Each path below is one point turned by a fixed rotation once a step. After each direction that follows a path, write how fast that rotation turns it, in degrees a step (0 if it stays still).
Each turn is a multiple of 5 degrees from 10 to 175, or 0.
Each row of a path follows its step; steps can be skipped.

step 1: [ -4.3 -14.7 -22.2  43.3  -0.4  -2.4   4.9  -3.6  16.4 -11.2  -0.4  -9.2
  -0.3  30.4  12.3  -0.8 -55.7   1.3   9.6  -6.3 -25.6  13.2 -33.3  18.2
  24.4  -7.7   0.9  54.9  37.3 -15.4  18.8  20.9 -21.0  -5.0  -4.2  18.3
   2.8  26.9   0.0 -23.9  37.4  -1.7 -24.5 -10.3   9.5 -31.3  24.6  22.6
  -7.9 -53.5  -0.6 -15.3   6.9 -17.5 -18.8 -18.4  28.1   2.5 -32.6 -19.5
 -11.6  -1.3   3.6  41.4 -41.2 -33.8 -21.0  10.9  14.0  16.0  13.5 -24.3
  31.9   0.2   0.6 -42.1 -10.6   2.7  32.2   9.9 -22.5]
step 3: [-60.3 -12.3 -19.9   6.1  17.3  -8.7 -10.5 -11.0  26.9   4.1  52.9 -23.5
 -28.9  32.1 -30.8   6.8  19.6 -15.4  23.5   6.3  28.6 -49.8   8.2  30.0
  -4.7   2.6   1.9   8.7 -38.6  10.9  -7.2  10.9   8.9  -8.3  -6.3  -6.0
  -2.2 -13.4  -3.6 -27.1 -21.6 -22.7  17.7  10.2  -3.5  -1.9  22.6  -1.8
  14.9 -45.3  14.3   3.2   2.9 -16.8  -0.9   5.1 -24.5  -2.6  25.3  15.1
 -30.3  25.8 -39.9  -9.3 -18.3  15.9  29.8   8.6   3.7  -1.8   7.1   2.8
  50.5 -11.9  47.3  -6.9 -48.7   1.5 -21.9   2.6  29.6]
step 5: [-17.5  20.7   0.5 -39.6 -46.6 -20.3 -30.4  -7.8  10.6  18.1 -14.0  -4.3
 -25.9 -17.6 -22.3  11.7  -6.4  12.6   5.4  28.6  -2.6  20.2 -23.0  26.4
  -4.6  -8.3 -33.9  16.5 -25.0  22.2  21.1   3.1   5.5  21.9   5.6  17.7
 -17.2  30.8   8.8 -12.7  25.2  50.3  -7.4 -17.8  26.7 -15.4   3.5 -39.0
  29.3  11.4  24.0  49.3  13.9 -16.2 -49.3  18.7   3.4  48.9 -37.8  24.0
   0.7  23.4  24.5  -4.6  -8.3 -35.6  -6.7 -11.3  -8.7  28.5 -13.2  -8.9
   5.9 -13.6  13.1 -19.8 -23.3  13.9   6.8   1.9 -29.5]
step 7: [-24.4  33.1  59.0 -15.0   8.1  14.0  -3.7  -9.2 -27.3   4.9  34.6  10.1
 -12.1 -19.3 -16.1 -27.8  17.0 -25.6  32.4  -1.5 -30.8   5.1 -18.6  10.6
   9.1  19.4  25.7 -25.8  22.8   5.0  26.8   6.7  17.3  14.4  35.6 -18.3
  19.0 -19.5  14.8   2.2  27.2 -29.4  21.4  29.3  29.9  29.0  28.0 -22.5
   9.8 -29.5   0.3  -3.8  -0.6 -20.1 -13.5  -8.5 -14.9 -17.8 -29.2  35.2
  23.9  -8.6 -28.6 -18.5   8.4 -12.0  33.6  39.0  27.7 -47.1  13.5   7.1
 -23.2 -13.5  32.0  -2.6 -10.8  -8.5  19.4  16.4  -3.1]
step 15: [-40.9   4.8  15.6  18.5  36.0  24.9  22.9  33.7   9.6 -12.3  -7.5  17.1
 -28.2 -27.3 -19.1 -25.3   1.2   3.7  -9.9  -4.2 -34.4 -34.4   7.2   2.9
   2.0  -9.8  16.2  -0.9   6.2 -23.2  22.5   5.5  12.8  -1.2  -5.1 -31.8
 -18.2 -11.3  -1.8 -31.6 -14.2 -35.3   1.4  55.5   1.8 -18.8 -42.1 -17.4
  28.7  -9.7 -15.3   5.3  -0.1  24.5   9.4   9.6  37.2   9.4 -14.3  19.4
  -2.7  32.4  11.8  -4.7  -2.9 -13.4  -3.7   9.2   6.4 -48.1   0.4 -59.2
  27.6   9.0  -4.9 -30.1 -23.8  12.3 -29.5  42.2  14.7]
step 16: [ -3.0  24.0   2.6 -11.3 -32.7 -16.3   7.9 -46.8 -16.3  57.2  17.2  41.2
  31.7 -35.1  14.4  -0.8  16.2  -6.3 -18.2  18.6 -22.5 -11.2 -13.3 -24.0
  17.4  -0.6  28.4 -28.6   6.2   9.1  -0.7  18.5  20.6  -7.5  18.7  11.7
  -6.3 -12.8  28.0  14.2 -21.1  48.4  26.2  -2.9   9.2 -20.8 -10.3   6.6
   5.4  -4.9  58.3  -1.4  -0.7   8.3 -13.4 -12.4   6.2 -32.1 -45.0 -16.2
 -20.3   8.9 -18.5  -8.6  45.5 -23.6 -27.4  34.9  -7.8 -24.3  16.1 -26.8
 -37.7   1.1   1.6 -12.7  -2.4  -5.7  -4.2  11.9  19.3]
step 19: [ -3.1 -13.7  57.5 -12.1 -35.4  12.6  27.1  30.5  27.5 -11.7  24.1  42.0
 -12.7  -4.0 -24.8  17.8  10.2 -67.7  -7.0 -15.5  -9.5  20.3 -14.3  55.3
 -13.3  -2.6  19.1  12.3  12.2  -9.3  10.9  26.2  32.9  -4.1 -11.8   4.8
  -9.6 -31.9  -5.6  -1.0  -1.3  15.7 -17.3  14.2  18.8 -16.5  40.5  -1.5
 -30.5 -27.4  -4.2   6.9  -8.9  -5.7   6.9  -7.8  19.7  -9.5 -22.6   7.7
 -18.6  16.1 -21.2 -19.4 -10.7   1.4  16.1  -9.6  -8.9   9.7 -14.6  -6.4
  31.6 -19.2 -33.3 -29.1  22.2 -43.9 -38.2   9.0 -18.4]
step 21: [ -3.4 -13.1  26.9  -6.4  11.2   8.2 -14.9 -24.5  40.6  49.6  -2.1  -8.4
   6.4 -11.6  45.4  23.8  -6.3 -27.3 -11.3  21.2  16.4   5.6  -8.9  23.3
  26.5  15.7 -22.0  -0.5 -20.6 -16.4  37.8   1.8  33.8  14.3   9.7  -1.4
 -10.8  -6.1  42.5 -22.2 -18.0  21.1 -17.0  -2.1 -12.3  -4.5   1.9  34.2
  21.5  22.8  20.0  24.8 -26.2 -15.4  39.3 -13.2 -16.6 -15.4  15.4 -15.0
  32.6  29.8 -17.2  -6.6 -48.6 -37.7   2.4  38.2  30.4  33.1  11.4   7.6
 -12.3 -24.1  21.3  22.0 -12.0  14.8  18.7  11.3  32.5]
step 22: [-31.8  -5.7  -8.2   3.1  35.5  20.7 -22.0  19.3 -13.4 -35.5  13.9 -35.7
 -18.6 -31.3  -5.8  11.1  11.2 -22.2 -18.9  10.3   8.9  10.5  25.2  14.8
  17.8 -20.3   0.6  13.7 -26.1 -13.7  11.5  10.7   0.9 -14.7  -1.3  -4.6
 -19.2  32.4 -17.2 -12.3  15.6 -13.2   3.1  60.4   3.5  -0.2 -27.9  37.4
  15.6  13.2 -23.7 -21.0  -2.0 -28.5  -7.7 -25.6  27.6 -14.9 -33.5 -49.2
   5.5  -1.7   4.7  -8.5  32.2  -8.4 -54.9  14.2  15.3  39.8 -36.0  16.4
  -1.1   3.0 -36.0 -17.1 -22.9  19.8 -37.9 -11.3  -6.5]
step 32: [ -1.4   1.9 -29.6  -9.8  -5.1  -0.7  17.2 -31.6  11.6  35.2 -13.4   9.0
  -7.9  26.4  28.9 -37.1   2.5  27.7 -29.0  18.3  12.7  15.1 -32.3 -21.1
  19.7   9.3  35.9  14.3 -11.6 -32.8  -1.5  -1.4 -24.9  -2.7  16.9 -23.6
  25.7  -1.5   4.1   2.0   5.1 -23.6  13.6  -1.1  67.7  21.7  49.3  -0.6
  17.7 -27.4 -30.4  -6.4 -37.1 -18.2 -28.5   2.0 -23.2 -15.6  16.4  -7.2
  11.8 -15.8   5.3   5.6 -10.6 -26.3   0.5  59.2  44.8 -30.9 -17.0   8.3
  -3.4  -5.9  13.8 -30.3 -20.5   1.6  -4.5  12.6  -5.9]
Speeds:
[ -6.0  -0.2   2.9   7.6   1.6  -4.2   5.3   0.4  -1.1   2.3   1.4   5.8
   3.7  13.5   0.9  -1.6   2.5  -7.1   1.4  -0.1   2.1  -0.3  -9.3  -2.2
   8.6  -4.7   3.6   0.6  -0.4   7.6   0.1  -3.2   6.6  -9.0   5.9  -3.7
   3.5  -3.0  -1.3   4.3   9.2  -4.1   9.2  -2.3   4.9   0.5   3.9   3.6
 -11.7   3.6   3.5  -3.4   7.1  -8.6  -7.2  -4.2   2.6  -1.7  -6.8  -7.2
   6.6  -9.5   4.9   0.5   5.1   4.8   1.6   2.6  -1.3  -0.6  -5.9  -2.8
   1.1  -1.7  -1.3  -4.6  -4.0  -7.1  -4.6  -6.4   8.0] | 115
[ -2.9   3.4   7.1  -1.6   0.1   4.7   4.0  -3.6   5.1  -5.6  -5.9  -0.3
   0.8  -3.7  -5.6   3.8   6.6  -1.3   6.0   5.4  -1.7  -0.5  -1.1   5.6
  -2.9  -1.8  -2.7  -4.4   8.7  -5.9   2.3  -0.9  -9.1  -1.2   1.0   3.3
  -9.3  -1.3  -2.7  -1.7   5.4  -4.6   1.0   0.2  -1.5   3.1   0.5  -0.4
  -2.5   0.1   1.3  -5.6   0.3  -2.7  -8.0  -4.6   4.9   4.8   1.3  -6.9
  -6.9   6.2   4.2  -2.5   4.5   2.8  -4.2  -3.5  14.0   4.5  -3.0 -12.0
   2.0   1.3 -14.0 -11.4   5.3   0.5   7.3  11.0   1.4] | 100
[  5.2  -3.5   0.8  -2.5   0.6  -4.3   1.3   0.1   5.2  -3.6  -6.8 -15.3
  11.4   1.5   1.1  -8.4   3.9  -1.3  10.6   5.4   6.0   6.0  -3.0  -1.9
   2.6  -7.2   2.8   3.8  -2.6  -6.2  -4.1  -8.2  -1.0   0.4  -6.3   5.5
   3.3   2.0  10.2  -2.4  -3.8   5.6   1.6  -4.5   6.2   0.2  -1.9   0.3
  -0.5   7.4   6.9   0.8  -6.6  -3.8   2.7   5.2   7.1  -0.2  -1.9  -2.1
   1.5  -2.3  -5.9   6.3  -0.7  -3.2   1.7  -0.5  -6.2  -2.8   7.9  -6.9
  -6.6  -5.9  -1.7  -6.8  -8.8  -3.1   0.4   5.0  -6.5] | 90
[ -0.1  -4.1   4.8  -6.3  -6.7  -1.4   3.9   9.5   2.4   5.7  -3.4   1.1
   4.5   0.1 -11.4 -10.8  -2.4  10.4   4.0   4.8  -3.3  -1.0  -5.6 -11.2
   3.8   7.4   6.0  -1.1   5.7  11.2   4.9  -2.3  -0.4   1.2   6.3   5.1
  -3.6   9.2  -2.1  -0.2   0.3  -2.6   4.2   4.2   1.5   1.6   0.1  -2.7
   5.1   3.2  -3.9  -1.4  -1.7   1.8   0.5   9.1   3.3  -1.8  -6.0  -0.7
  -1.6   2.9   1.4  -7.2   9.7  -6.2   3.2   2.1   3.2  -4.3  -2.2   0.1
  -5.8   7.3   0.5   5.7  -0.5  10.1  -7.1   4.5   4.5] | 40
[  0.5   6.0   7.6  -4.1  -3.2  -4.8   1.6   3.1   5.4  10.2   6.8   0.3
   2.4 -13.0  -6.1   1.1   3.1  -2.6   1.4  -0.4  -2.9  -9.8  -7.1  -3.0
  -3.8   1.8  -9.8   0.1   0.5  -5.6  -3.4   0.4  -2.3   4.6  11.7  -6.3
   6.7  -4.6   6.7   6.4   0.1   2.6  -0.3  -7.4  -3.5  -1.7   7.9  -1.2
   2.2   5.4  -0.1   2.0   2.9  -8.4   0.2   0.1   0.1 -10.0   3.4   3.2
  -1.3   2.6   5.2   6.6  -0.8  -2.6   7.9  -3.0   5.9   6.4  -3.1   3.0
 -10.6 -10.3   0.7   1.1   1.5  -4.1  -2.3  -2.1  -3.5] | 155
[  8.9  -2.1   0.4   1.7   1.0   0.5   2.0  -3.0   4.9   6.6   3.0  -0.3
   4.2  -2.4  -2.3  -2.3   1.6   1.4  -6.4  -0.3  -6.0   8.0   5.0   0.4
   9.2   3.2   4.8  -1.3   4.2   1.8   2.0  -6.3   2.5   4.0  -4.1   0.6
  -5.3  -1.0   3.5   1.0 -15.2   6.6  -1.5   7.7  -4.4   6.1  -9.6   5.6
  -0.6  -1.2  -5.1  -3.4  -9.6  -1.3  -0.3 -13.0   3.6   4.5   2.4   1.3
  -2.1  -4.0   9.0  -0.7   0.4   0.1   8.4  -1.4   5.3   4.4  -6.5   0.3
   3.4  -9.2  -5.4  -3.9  -1.7  -3.3  -7.8 -11.8   3.2] | 10
[  0.3   2.3  -2.8  -3.2  -2.5  -0.8   0.1  -2.5 -11.4  -5.0  -4.4  -5.7
   1.8  -5.6 -11.1   1.7  -0.6   0.8  -5.9  -6.2  -7.0  -1.6   4.8   1.9
  -0.3  -7.4  -2.8   9.9   7.2   3.8   6.0  -5.3   0.1   1.5   2.6  -8.3
  -6.0  -6.3   9.1 -10.3   1.1 -11.7   6.0   7.5   3.5   1.9  -0.8  -5.3
   2.2   5.8   1.2   5.7   1.5   3.8  -6.9   6.1   5.0   6.1   4.3  -0.2
  11.8  -5.1  -3.0   3.6  -2.0   1.2   2.6  -2.3  -2.1  -3.6  -2.1   8.1
  -5.8  -3.1  -2.9  -2.4   4.2  -0.9   4.4  -3.9   3.8] | 140
[ -6.8   2.0  -4.9   6.5  -2.6   5.5   3.7   3.2   4.0  -5.0  -3.7  -1.0
   2.4   3.8   1.4   4.9   1.9  -4.3  -5.7  -4.5  -4.4   5.4  -8.0   2.1
  -0.7   1.7   1.9  -6.4  -5.4  -5.3  -1.2 -12.1  -4.7   9.5   7.0  -0.8
   5.4   5.2  -1.2  -5.7   3.0   7.3  12.5   2.9  -8.9   1.0   1.6  -2.5
   2.6  -4.4   1.9   5.1  -1.5   0.6  10.6  10.8   0.7   0.4  11.1  -3.2
  -6.9  -5.0   8.3   4.3  -1.2   1.8   2.5   2.7   2.3  -5.9  -0.1   2.0
   3.2  -0.1   5.5  -7.7   1.3   6.0   0.9  -0.5   8.2] | 125
